In the rows, zero is written as 128.
A single turn carries every row of the set below to another of its rows. Some are shown first; where does it send the rows asked next?
j_337: [144 123 150  91 135 118 121 131 128 114 110 124]
j_366: [141 139 147 118 141 129 134 120 149 142 113 117]
j_839: [142 146 139 122 141 134 138 133 144 151 117 135]
j_179: [129 157 152 133 142 131 129 140 142 150 125 106]
j_475: [120 126 160 116 138 131  85 165 100 131 105 119]
j_88: [119 126 157 115 140 132  90 170  99 134 108 122]
j_629: [127 142 142 113 132 162  86 161 120 140 121 141]
j_948: [145 137 138 111 139 127 131 142 127 133 108 156]
j_377: [130 159 153 139 136 132 119 135 144 149 122 107]
j_116: [125 127 134 132 148 145  89 155 125 103 104 125]
j_639: [119 124 160 113 141 130  90 166 100 131 107 115]
j_801: [124 128 147  90 152 151 118 164 115 133 127 113]
j_117: [147 137 145 119 126 126 104 120 137 124  97 144]
j_804: [122 166 155 140 138 134 101 138 132 139 126 105]
j_765: [145 133 138  99 133 126 124 150 122 126 114 155]
j_880: [120 160 157 130 150 129 121 145 126 139 132  97]
j_480: [122 169 149 137 145 137 116 153 125 146 133 118]
j_373: [143 126 148 101 142 119 131 125 134 121 103 125]
j_25: [127 129 157 102 133 152  81 137 128 124 114 101]
j_898: [146 134 146 108 118 127  97 129 131 119 105 146]
j_428: [107 142 148  98 151 146  99 169 124 142 103 140]
j_111: [105 132 156  88 156 139 102 156 127 133 100 112]
j_988: [108 141 156 103 141 145  78 148 133 134  94 125]
j_8: [124 120 137 122 156 139 103 156 123  99 107 113]
j_708: [144 148 142 129 132 136 120 121 151 146 110 132]
j_893: [129 161 150 140 139 135 125 142 141 153 125 116]
j_682: [125 126 131 127 155 144 105 167 118 107 110 131]

j_25 goes to j_629
j_111 goes to j_988
j_373 goes to j_117
Now find these:
j_639 goes to j_475
j_708 goes to j_839
j_682 goes to j_8
j_480 goes to j_880
j_893 goes to j_179
j_765 goes to j_337

A single turn carries every row of the set below to another of its rows. Some are shown first; where does it send the rows asked next?
j_720: [152 137 109 130 131 129 111 139 132 134 116 158 147 127 119 166 133 129
 113 126  85 133 136]
j_131: [106 144  99 130 120 144 131 160 127 105 109 149 134 118 149 123 155 122
 113 117 101  97 153]
j_983: [117 126 117 102 127 126 105 139 149 112 108 148 128 141  97 111 130 114
 129 155 113 118 145]
j_731: [130 139 123 102 111 117 120 142 127 131 136 169 170 109 141 115 143 131
 114 125 128 122 148]
j_405: [123 127 108  94 136 111 108 124 123 131 120 152 137 147 108 121 144 101
 128 152 127 121 146]
j_881: [114 105 126 102 119 117 130 118 147 133 128 158 130 141 149 124 145 122
 141 130 127 133 151]
j_853: [137 118 139 111 126 135 125 130 155 119 103 136 127 141 137  95 140 133
 126 124 100 114 140]
j_177: [118 152  89  93 125 109 125 121 128 133 103 144 132 147 118 130 150  91
 113 140 113 115 132]
j_33: [125 140 129 146  96 127 131 157 132 157 125 158 148 125 136 138 129 108
 113 127  96 132 138]
j_800: [132 136 104 136 134 126 107 136 130 128 113 161 133 125 128 171 135 133
 116 131  83 134 144]
j_628: [148 118 139 104 132 139 127 126 149 126 103 145 129 131 142  98 138 135
 123 120  97 134 143]
j_375: [101 127 120 113 120 129 131 129 127 146 107 134 128 127 116 145 166 112
 130 117 132 119 123]
j_778: [100 119 119 104 118 135 108 132 123 125  94 145 141 120  98 105 132 127
  89 118 117 125 135]
j_57: [109 116  86 107 115 137 141 123 119 125 115 156 126 137 159 136 118 100
 116 114 116 134 139]
j_798: [120 117 131 109 135 134 114 129 129 147 107 134 152 121 105 112 156 123
 113 125 127 122 117]
j_404: [111 124 120 150 125 122 118 150 114 141 119 167 139 129 135 115 146 119
  91 129  78 131 158]
j_230: [104 117  86  99 108 125 136 119 121 130 114 156 138 146 155 129 124  97
 108 119 125 128 145]
j_850: [112 150  97 101 116 124 122 136 154 114  91 139 123 140 107 120 136 105
 114 143  99 112 132]
j_698: [127 132 100 128 135 130 101 135 131 130 106 163 143 120 126 164 130 126
 107 131  81 139 160]
j_519: [120 132 131 139 117 120 125 144 134 158 123 158 159 116 136 121 143 103
 101 125  77 132 153]
j_364: [128 129  99 108 116 143 131 131 129 116  89 135 135 146 144 101 120 110
  93 112  99 109 133]
j_703: [146 132 105 123 132 133 105 138 132 136 108 160 157 121 117 159 128 123
 104 126  82 138 154]
j_153: [121 147  91 122 115 130 136 153 122 128 127 158 155 120 157 129 154 124
 113 127 127 111 123]
j_552: [115 133 118 157 104 129 125 163 113 140 121 166 128 139 136 131 132 124
 103 132  96 132 144]
j_315: [115 137 131 109 116 131 116 150 132 108 118 160 149 107 133 108 143 130
 114 115 102 108 178]
j_112: [125 107 119 103 123 127 140 120 147 136 130 161 130 133 153 130 142 121
 141 124 120 146 139]
j_422: [ 81 129 108 109 104 131 125 132 121 125  93 144 118 126 108 138 141 117
 106 110 122 122 141]
j_902: [131 128 105 109 125 150 129 129 122 114  89 140 126 136 148 104 114 113
  98 109  93 122 144]

j_405 goes to j_983
j_519 goes to j_404
Now find these:
j_375 goes to j_798
j_131 goes to j_153
j_112 goes to j_628
j_230 goes to j_881
j_698 goes to j_800

A single turn carries every row of the set below to another of its rows. Some are shown first; where does it send the rows asked next?
j_261: [106 144 137 119 123 121 117 135 101 136 148 137 125 153]
j_290: [132 117 113 114  91 140 106 130 124 118 124 130 112 124]
j_660: [135 114 107 125  96 130 145 135 120 133 137 123 123 132]
j_254: [104 141 132 126 117 121 115 120 111 145 163 137 134 136]
j_84: [133 133 118 137 123 137 104  93 117 133 137 121 149 132]
j_623: [138 137 118 124 143 127 127 126  78 128 130 123 144 135]
j_755: [132 118 102 116  99 139 132 132 125 119 152 140 135 108]
j_790: [126 118 108 126 105 115 107 114 118 102 159 125 137 153]
j_463: [143 119 102 132 121 113 147 132 118 128 137 119 138 108]
j_300: [138 120 119 115 106 140 128 150 113 133 132 129 105 114]
j_506: [141 105 114 124 134 136 125 131 126 144 139 123 112 115]
j_751: [132 125 125 123 149 113  92 141 108  95 132 136 125 121]
j_907: [136 135 126 123 143 165 105 115 118 131 145 139 140 126]
j_485: [139 130 134 156 144 121 119 140 136 134 150 126 125 115]
j_709: [105 154 140 116 120 135 104 139 113 125 146 146 127 139]
j_797: [105 158 133 125 104 120 109 126 116 118 143 139 142 140]
j_136: [141 130 111 110 122 138 112 145 123  94 116 137 129 112]
j_900: [140 142 127 137 104 106 117 144 103 113 133 108 115 144]
j_55: [135 138 100 127 134 119  96 126 114  93 140 132 152 148]
j_607: [136 134 119 150 139 109 139 141 127 105 146 130 152 132]
j_672: [133 136 124 121 119 129  89 138 109 112 163 135 115 101]
j_85: [138 146 122 134 124 136 120 116 109 116 116 121 150 154]
j_603: [134 119 131 146 137 109  95 127 123 124 127 116 114 138]
j_723: [139 111 115 115 126 134 113 137 124 117 110 123 110 141]
j_934: [106 157 130 126 113 112 120 130 103 129 156 139 142 123]
j_467: [137 126 101 127 107 127 124 121 140 103 131 130 148 108]
j_996: [142 149 104 140 144 129 125 144 119 111 160 136 156 122]
j_971: [142 158 128 130 137 143 115 130  98 124 135 132 146 103]
j_32: [133 134 129 141 109 146 111 131 145 127 166 128 120 136]
j_840: [147 141 121 145 142 114 105 141 104 137 132 112 117 138]
j_443: [143 139 114 159 133 127 117 127 138 139 155 117 140 138]
j_551: [139 135 116 126 144 132  73 130 114 116 140 131 121 127]
j_469: [126 123 114 134 138 125 103 126 137  89 149 144 150 130]
j_277: [133 125 103 109  93 126 125 140 106 102 128 134 129 115]
j_173: [138 138 119 123 128 124 139 160 100 109 166 134 130 129]

j_85 goes to j_84
j_506 goes to j_136
j_934 goes to j_261
Now find these:
j_551 goes to j_996
j_173 goes to j_900
j_607 goes to j_603
j_277 goes to j_660

A single turn carries every row of the set below to another of its rows. Some are shown first; where does it send the rows asked next?
j_958: [120 130 128 121 143 133 122 121 124 154 151 151 135 155 127 122]
j_236: [145 118 130 127 133 128 114 125 136 100 147 123 137 135 132 143]
j_715: [110 131 122 145 115 116 123 156 133 130 162 135 126 124 141 109]
j_24: [138 145 147 138 115 119 136 115 137 127 123 119 112 126 142 147]
j_9: [148 137 116 136 126 126 136 132 142 166 122 120 131 111 114 103]
j_702: [117 140 130 157 110 146 120 126 143 110 152 124 120 118 130 106]
j_242: [107 126 127 120 114 136 145 143 124 131 163 130 106 105 136 124]
j_334: [143 118 109 112 140 134 122 135 141 146 132 119 143 101 109 120]
j_471: [125 113 100 126 143 128 147 111 118 143 141 149 113 139 137 119]
j_860: [131 109 122 131 135 133 142 103 110 128 114 151 128 128 141 131]
j_687: [126 131 123 145 108 150 129 122 123 104 164 125 121 104 122 117]
j_124: [114 145 123 141 103 148 126 148 129 125 160 138 110 125 131 116]
j_870: [117 130 106 144 110 141 136 148 146 112 146 136 115 111 140 113]
j_369: [107 130 118 156 102 142 134 145 140 139 149 141 118 133 122 114]
j_575: [123 122 143 150 117 134 137  95 138 135 125 136 125 136 142 141]
j_350: [115 135 130 120 138 142 124 112 114 166 141 143 132 141 135 130]
j_608: [115 130 108 138 109 146 126 147 127 111 159 138 110 118 136 119]
j_393: [122 133 125 121 143 124 123 130 146 141 121  97 127 118 111 114]
j_388: [125 134 140 120 138 138 121 128 119 163 143 151 125 140 120 141]
j_923: [129 112 119 119 137 133 116 127 131 161 116 130 122  95 124 112]
j_892: [123 114  93 135 143 124 129 115 112 146 133 145 130 135 147 124]
j_877: [142 122 119 132 129 122 109 133 119 169 128 135 138 103 118 107]
j_779: [159 127 140 128 127 122 131 140 127 144 129 122 146 109 107 111]
j_432: [132 115 126 115 121 122 103 106 118 108 140 136 141 118 141 129]
j_721: [150 141 141 146 113 129 149 110 130 128 134 121 106 137 138 127]
j_65: [123 147 130 133 100 150 132 148 129 126 164 138 127 113 122 121]
j_361: [132 140 142 135 104 121 126  96 124 136 124 134 116 127 148 110]
j_780: [137 110 127 146 120 126 126 102 118 121 145 142 148 130 134 150]
j_565: [129 128 144 136 132 132 120 112 115 139 122 153 148 146 133 127]
j_450: [147 133 110 129 129 112 136 128 114 144 139 104 134 111 105 112]
j_937: [137 132 138 135 133 125 116 118 131 106 145 121 147 123 145 148]
j_52: [146 115 130 127 138 126 139 134 147 133 109 118 127 103 119 110]
j_951: [110 113 109 134 108 151 135 142 127 124 160 142 121 117 114 131]
j_745: [142 144 138 149 118 123 145 104 125 124 132 118 119 120 154 135]
j_835: [148 128 130 128 124 123 121 127 135 169 130 111 130 104 115 110]
j_360: [117 118 103 146 140 116 126  93 130 130 130 147 117 114 136 122]
j_193: [149 127 126 136 123 109 119 124 126 107 138 125 136 123 136 154]
j_584: [132 109  96 141 143 117 133 127 123 143 128 151 112 132 140 129]
j_424: [145 109 112 123 136 121 115 130 139 151 126 112 132  98 120 115]
j_188: [153 126 119 131 141 121 130 127 144 158 124 113 124 103 116 111]
j_138: [112 139 115 153 113 142 134 139 129 114 151 136 107 115 133 104]
j_808: [154 125 124 122 143 123 118 131 139 156 135 115 138 104 109 118]
j_545: [119 141 140 133 131 128 111  97 119 149 151 151 138 123 117 131]
j_976: [111 140 126 136 116 150 122 144 123 112 166 138 122 114 121 117]

j_951 goes to j_52
j_892 goes to j_745
j_608 goes to j_188
Now find these:
j_877 goes to j_687
j_715 goes to j_450
j_545 goes to j_432
j_976 goes to j_424
j_334 goes to j_870
j_471 goes to j_24
j_860 goes to j_575
j_236 goes to j_584

A single turn carries every row of the set below to another of its rows. Some are shown first; where does it send the rows asked next?
j_636: [128 136 114 101 146 133  95 104 130 137 116 125 117 144 120 122 127 132
 116 130 134 119 104 113 125]
j_296: [133 132 153 119 125 126 123 114 150 116 116 117 135 152 125 148 112 132
 133 126 130 133 148 110 148]
j_520: [140 141 171 117 126 137 122 147 127 125 105 127 107 132 122 127 128 118
 119 130 122 125 136 126 120]
j_899: [140 136 177 131 130 125 123 155 128 128 118 122 106 131 130 128 124 125
 131 128 134 137 135 131 126]
j_355: [113 121  98 145 141 135 125 119 108 115 130 136 148 138 128 124 132 133
 128 113 142 132 107 135 100]
j_110: [137 136 112 138 114 114 142 145 122 140 128 117 168 137 150 131 136 133
 119 115 122 109 144 123 119]
j_488: [147 143 119 133 111 142 151 123 148 140 161 124 136 119 121 110 116 139
 113 116 119 125 117 118 141]
j_788: [126 132 127 132 147 129 112 133 128 154 134 109 134 149 147 149 125 124
 135 127 148 146  94 115 132]
j_856: [144 137 122 121 132 142 139 122 135 132 152 137 147 113 106 112 129 131
 113 143 134 108 114 115 140]
j_492: [115 130  92 142 128 134 114 120 115 117 141 135 131 136 141 110 113 136
 121 104 137 134 118 135  99]
j_600: [130 136 105 142 139 141 144 149 108 133 136 120  86 137 144 153 132 120
 132 114 134 125 124 117 120]
j_605: [124 135 112 132 142 140 134 114 125 109 132 119  96 126 112 153 145 117
 133 127 132 141 110 121 113]
j_100: [132 128 108 116 146 120 114 131 113 155 119 116 109 161 139 125 123 151
 125 107 131 104 116 113 137]
j_154: [122 144 111 123 142 128 119 131 110 111 144 109 102 139 131 159 131 112
 134 129 128 123 129 106 118]
j_696: [116 127  91 145 130 146 132 133 103 128 128 135 142 144 145 125 123 128
 119 102 133 123 114 130  99]
j_416: [132 130 122 136 129 102 126 125 131 120 133 120 175 124 128 128 144 133
 128 136 137 124 133 129 118]
j_890: [110 131  97 139 131 127 116 123 106 113 142 120 150 149 141 128 119 133
 128 104 129 127 121 124 102]
j_736: [133 131 116 134 126 143 129 114 145 157 121 114 111 146 137 130 126 140
 122 101 129 152  89 127 128]
j_139: [147 134 118 131 128 134 159 140 123 145 152 125 143 131 120 119 127 147
 119 120 123  95 124 112 148]
j_527: [144 138 103 139 105 129 141 137 138 145 124 136 141 120 149 105 127 136
 106 110 126 120 141 136 114]
j_879: [131 137 101 133 134 133 131 122 123 117 138 122  70 129 125 131 130 135
 129 108 129 130 126 125 118]
j_557: [141 139 130 136 130 123 140 137 132 135 173 117 155 124 126 126 120 135
 129 135 136 120 119 111 147]
j_342: [139 129 146 125 130 150 142 141 136 140 100 135 130 152 140 150 116 121
 123 128 138 119 145 110 147]
j_187: [139 139 173 126 117 132 134 141 135 125 109 114 108 137 121 132 129 127
 126 114 113 137 133 128 121]
j_268: [139 116 148 131 138 139 142 115 150 126  99 140 119 139 114 134 126 142
 132 128 148 133 135 128 148]
j_498: [139 131 113 138 121 118 127 117 146 127 127 141 148 106 127 102 138 136
 115 131 142 133 129 142 112]
j_339: [142 130 143 130 123 134 127 130 150 135 118 136 105 142 143 123  98 140
 125 118 144 133 154 122 150]
j_324: [141 130 172 128 131 121 133 149 123 125 107 120 103 139 118 127 133 138
 131 118 123 122 138 131 127]

j_187 goes to j_520
j_498 goes to j_416
j_890 goes to j_696
Now find these:
j_879 goes to j_605
j_636 goes to j_788
j_139 goes to j_488
j_268 goes to j_296

